One vector is turned by the same rotation once a tick. Each row is the vector after some number of ticks, and that number follows the row.
The counts run from 0 to 166.
[  0 -33 -10  17   5   9 -32  16 -14 -22  -7  -1  38   9   9  34 -24 -19
 -22  -6  14 -19   1  19 -15  17  12 -21  29  10   3 -25  -6  -7 -40 -38
   9  -6  -5 -19   1  13   1  -5]
127
[ -8   4 -11 -29  -7 -18   8  12   9  -5  -4 -39 -25  20  16  20 -17   6
  18  -4  13  -7   8 -15  -3  26   5  16   2  15 -13 -28 -13 -17  35  49
   1 -12   8  19   3   7 -42   8]
71
[-14   0 -30  -1   0  -7  -7  -2  -1  38   6  31 -29  16   4 -30   4   3
  -1  20  17 -19  20  15 -30  -1  -1   5 -11  12  14 -31 -23  20   3  13
  31  -3 -15  21 -12   5 -32 -18]
140
[-19   9  -3   4 -32   5 -34   1 -17  -1  -5  44 -11  -1  -9  -8  15 -19
  -4   1 -10  -2   6  19  -6  33 -15  13  33  10 -29  13 -16   7   2   2
  25  17  34  31  -1  24  13 -35]
88
[-10 -31 -13  18 -22  -5 -10  26   7 -24 -31   2  -5  36 -17 -11 -20   0
 -23   7 -18   5   3 -38   5   0 -22   2  36  42 -14   0  -9 -24  -9 -19
  25   0  18   9 -23  -7  23 -21]
109
[  0 -37 -16  -7 -10 -26 -34  38  -1 -32 -14   1  32 -17 -15  29  20   0
 -15  26 -21  -3  -5 -24  17 -36   4 -38  16  21  11  -6   8 -14  -7   5
  -3  -6 -27   1 -16   1 -24   2]
130
[  9  -3   0 -19  61  10   8   0  -3 -15  -8 -30  -4  15  -4  16  25 -17
 -25 -11  -2   5 -13  24 -14  21  -1   1 -31  23  -8 -39  27   5  10 -11
  21  19 -30 -18  -2  24 -15  10]
32
[  1 -12  13 -17  -2   7 -18  32  36 -10 -22   0   6   1 -21 -15  14  30
  -2  13 -22 -20 -21 -31   2   4   4  -7 -38   4  -2 -40  28  33  11  -9
   7  23  19   5   5 -16 -10  31]
101
[ -8 -23 -30   6  -5  16   9  29 -12  11  -2  16  14  15  -2  -5  -7  -4
 -28   3 -11 -36   5  39   4  13  -3   1 -17   2   7  -9 -18  48  -3 -26
  19  -2  12  32   5  11  25 -14]
142
[ -9  -1 -10  15  -2   9 -12 -15  -7  -7  29 -33  19 -10   5  24 -10  -9
 -40 -33   2   4   3  24 -27  14  -3  11  20  21 -10  15  15 -13 -25 -19
  12 -11   9  16  -6  54  51 -28]
0
[  4  -2  -7 -11  35 -15  -6 -27  19  -2  -5 -13 -18   4  10   7   0  31
  -1   3  19   0  -7 -12  -9 -18   5  -8 -34  24  64 -24  33  23 -13  30
  13  -6 -35   3 -20  19 -18  -8]
137
[ -4  14  -6   3  -3   3  29 -17 -11  41  25   4  -4   6  17   3 -10   5
  15 -18  -4 -10  21  40 -19  52 -37  25  -9   7   6  -9 -15  23  -6   6
   5 -32 -17   0  -1  33   9 -15]
52
[  1   5 -15 -10  18 -14  16  -4  16  39  18   0  -2  -2  22  25 -17 -15
  21 -11  -9  -5   8  36  -3  24 -30   4 -26  33   5 -32  -1  -5  -4   6
 -10 -29 -21 -18 -33  28  -9 -14]
53
[ 28 -20  22 -23  -8 -35  19  35   9   3 -27  11   2   0   3  13  21  17
  18  19 -26   3   3 -36  21  -1   0 -35 -13   6  -6 -28  -7  18 -15   0
 -17  23  13  -9  10 -15  -2   3]
79
[ 11  21  -2   0  -7   8  24  -4   1  19  12   7  -6  10   6 -16  29  31
  20  25  -6  39  14 -30  15 -42  15   4 -27 -16 -29 -12  -5   4  14  23
  14   9 -11  -1  17  19 -17  -3]
27
[  4  14  -4  -1  40  10   5 -31  10   1  22 -19   0  -2  -4  21  16   1
  14 -13   4  19 -11  15 -13  20  12  27 -46   6   6 -45  17   8  -2  18
  22   6 -32 -18   3   1 -42  -9]
31
[-10   5  -1 -15 -16  16  -2 -19 -37  -9  19  17   3  24  -3 -20  36 -21
  15 -27   8 -14 -10  -8 -18  -3 -40 -20  10   4 -23   6  -8  26  15  18
   5  35   6  18 -16  17  37 -19]
66
[ -7  -1  -2 -15 -19  -4 -11 -45  -5   5  23  44  10 -13  14  15  37   0
  16   4   8  14  -7  -2  -7 -29 -16  10 -10  12  36 -11 -10  18 -10  54
 -15  -3 -29  -4  10  -7  13  -5]
45
[ -6  -8   1   4   5  13  11   6  23  13  23  -4  36  34 -17 -15   9  -9
 -22 -18   8 -16  -3   6 -17   3  -7 -13  -8  31 -29 -36  12  54 -35 -14
  13  15   4   1 -21 -12  38 -13]
14
[-28   3  -6  15 -17  -7 -23  10  19 -10  18   0  -9   0 -20   6 -11   6
   4 -15  -1   7  -5 -15 -27   6 -54   7  12  37  11 -10  -5 -22   8   4
  -1 -36 -18 -11 -34   6 -23 -44]
107
[ 14 -26 -13   8   2 -10   6   7 -15 -11  -9  -8  15  10 -11  -5  40  -3
 -31  -4 -37  38   7 -35  43 -47  -3 -12 -22  15   5   6  13  -8   1  -3
  -9  19 -11  -5  13  13  19   3]
25
[ 11 -27  -8 -12 -12  30  -2 -21 -25 -41  -7  -6  -5 -18 -18 -14  35  23
 -35  10 -11  10 -27  -1  17 -41   5 -12   0   0   6   2  19  19  42 -16
  26  19  20  11  15  -1  17   8]
153
[ 25 -11  23 -27  26   1  -8 -27  10 -40   4 -10  -8  -8  -4  36 -11  12
  19  -6 -24  16 -19  15  -3  30  -8 -15 -24  -2   3 -14  33  29 -29  -3
   0  20  23  -3   4   0  21  -4]
83
[ 12 -14 -20 -11 -11 -24  24  40  15   2 -19 -16  18  31  18   0 -18 -22
 -17   1   5 -12  11  -4  12 -15  42 -13   5  30 -36 -32 -32 -10  -5   8
   0   6   6  26   8  -2  12 -18]
163
[  4 -10 -14   7  -1  -3  15  27   3   8  16 -14  16 -25  11  24 -20  25
   6  18 -16 -10  17  28   2  -1  -7   7 -29  13   3 -20 -12   5  10 -16
  -1 -50  -2  16  -7  13 -28  -6]
144
[  8  -9  -9  -5  -2  12 -13  45 -26  18  12   8  43  17   1   6  21 -33
 -27 -15  -4 -26   6  35  -4   8   4 -19  15  12 -44 -31 -12  17 -17 -10
  19  15   6  11   7 -13   6   4]
36
[  4  -9 -15  21 -54   3 -15  -1  13  -5   6  20  -3  27  16  17 -33   5
  29  11 -13  15  19 -12  22 -13  13  17   2   7 -20 -22 -21 -17 -18  34
   2 -33  19  20   0   0 -15 -18]
111
[ -5 -11 -10  -9  -5   4 -52  26   7  -2  -2  -6  16  -4  15  40 -15 -20
   6  -3 -32  -5  15  24  31   8   5   2 -14   8 -30 -13   7  -5 -18   3
 -12  -9  27  43 -22  40   9  -3]
90
[ -3  -5  -3  -7   1 -19   0  11   9  -9  -4  19  19 -10  52  29 -15 -40
  25 -22  -2   0   4   0   0  28   3 -23 -12  11  22 -28 -16 -12 -15  19
 -44 -23 -11 -13   5  11 -16 -15]
75
[ -7 -27   2  35 -27  17  -8 -27 -24  -8  18   6  31  17  11  -3   1 -28
 -36 -25 -13  31  11   4   2  -1  -6   3  38   9  14   2  14  -7 -18 -19
 -22 -25 -14 -15  21  18  27 -15]
22
[-13   2  15   7  -9   5 -14  -9  25  17  17 -11   9  16   4  -6 -23  24
  35 -18   8 -17   3  -6 -41  28 -13 -25  -3 -24 -20 -39  21  39 -25   1
   4 -17  17   2 -19   8 -25   1]
104
[ 15 -11  34  -8 -12 -10  30  10 -16 -15 -10  16  -7   0  -6  -7  16  30
  14  16 -25  12  -9 -22   7  17  -6 -23   3 -16 -17  -2 -16  33 -13 -11
   7  33  27  11  35 -10  41   5]
80
[-15   5  15 -18   3 -20 -22 -36   2 -11   2  12 -40 -21 -25   5  13   4
  22  -2   4  27 -21  -1 -41  21 -42  20   9  15  -3  -1   9  -9   6  15
  23   5   9   5 -19   7 -29 -26]
85
[-11  16  -9  -4  14  20   1  30  19 -18   7 -18   1 -13 -29  27   3  43
  29  20   0 -14 -12   2 -11  18  -4  17 -49   7 -26 -25  -9  11  -1   4
  36  -1 -12  18  -8  -6 -47 -17]
122
[ 14  12  17 -10  -6   5  -6 -45 -20 -17  12   0 -10 -22  -6 -12  30  26
  14  -2  -3  19 -14 -23 -26   0 -28 -13  14 -16   5   7  14  -6  52  21
 -11  -3 -14 -28  -2  25 -11  11]
63
[  8 -34 -11  -2 -27 -12 -14  30 -19 -24 -23  12   9  -5 -16  11  26  27
 -42   9 -15  -8   6 -38  13 -38  -8 -12  33   6  12  23  -6  -9  -5  -8
  11   0 -15  11  19   2  24   3]
131
[ -6  -7 -14   4 -46   3  47  -4  -8  10  33   4  16 -14  26  35  -8   5
   1  -1  24  -5  -4   6  -9  12  34   9   2  -4  12  -8 -42  -5   7   9
 -10 -33   3  19  40 -16   3 -12]
165
[ -4  -4  28  -6   7   5  -6 -40  -8 -37  -8   3 -27 -12 -20  21  16  12
  -5 -13  -8  21 -29   9 -28  43 -21  13  -1   7  22   7  17  23 -13 -12
  20  19   8   7  -2   6  28 -17]
84
[ -5   8  -7  19  -9  24  -2   6  -7  -2  10   0  -8   3   7  19 -17  17
   5  13  38 -13   7  -2 -44  30   5  15  30  -7 -27 -21 -17  -9   7  -9
  42 -10  -5  -4   8  11 -32  -7]
125
[-29  11 -41  -4 -12  -6  26  26 -16   8   2 -15  -8  -1   4 -16  17  -1
 -28 -21  20 -17   4 -13 -14  -1 -23  11  14  50   4   8 -36 -18  35   7
  14  -5 -24  25   3  14  -4 -30]
161
[  5 -18  -7 -13 -11 -18  -5  23  34  -4  13 -40  18  22 -28  21 -30  14
 -27  -1 -26  15  -5   4   4 -16  12  22   4  36 -14 -40  26  11   4   4
  26 -25  18   9 -19 -28 -20  12]
17
[  0 -28  -4  41 -29  39 -15 -19 -17 -38 -14 -10   9  12  11  13 -15   6
 -11  -5 -27  20   2  -7  37   8  17  25   2 -12  27   8  -2  -8  -8  -9
  -4 -15   9  14  42   4  20   0]
113
[-10   9   5  -9 -10  -7   5  -9  35  40  20  16  12  36  -9 -20  13   7
  -2  -1  24  -9  -2 -13 -34  -8  -6 -31  -2  15 -24 -49  18  41 -27   0
   0  12  -8 -20 -33   6 -12  -9]
13
[  4 -18 -29  -3 -25   0  44  19 -11   1  -8  -5  16  12  17   5  -6  -9
 -24   1  14 -22   7   7  11   9  31  -1   9   0  -5  -2 -45   0  -2  -6
   6  -2  21  29  46 -10  45  -8]
164
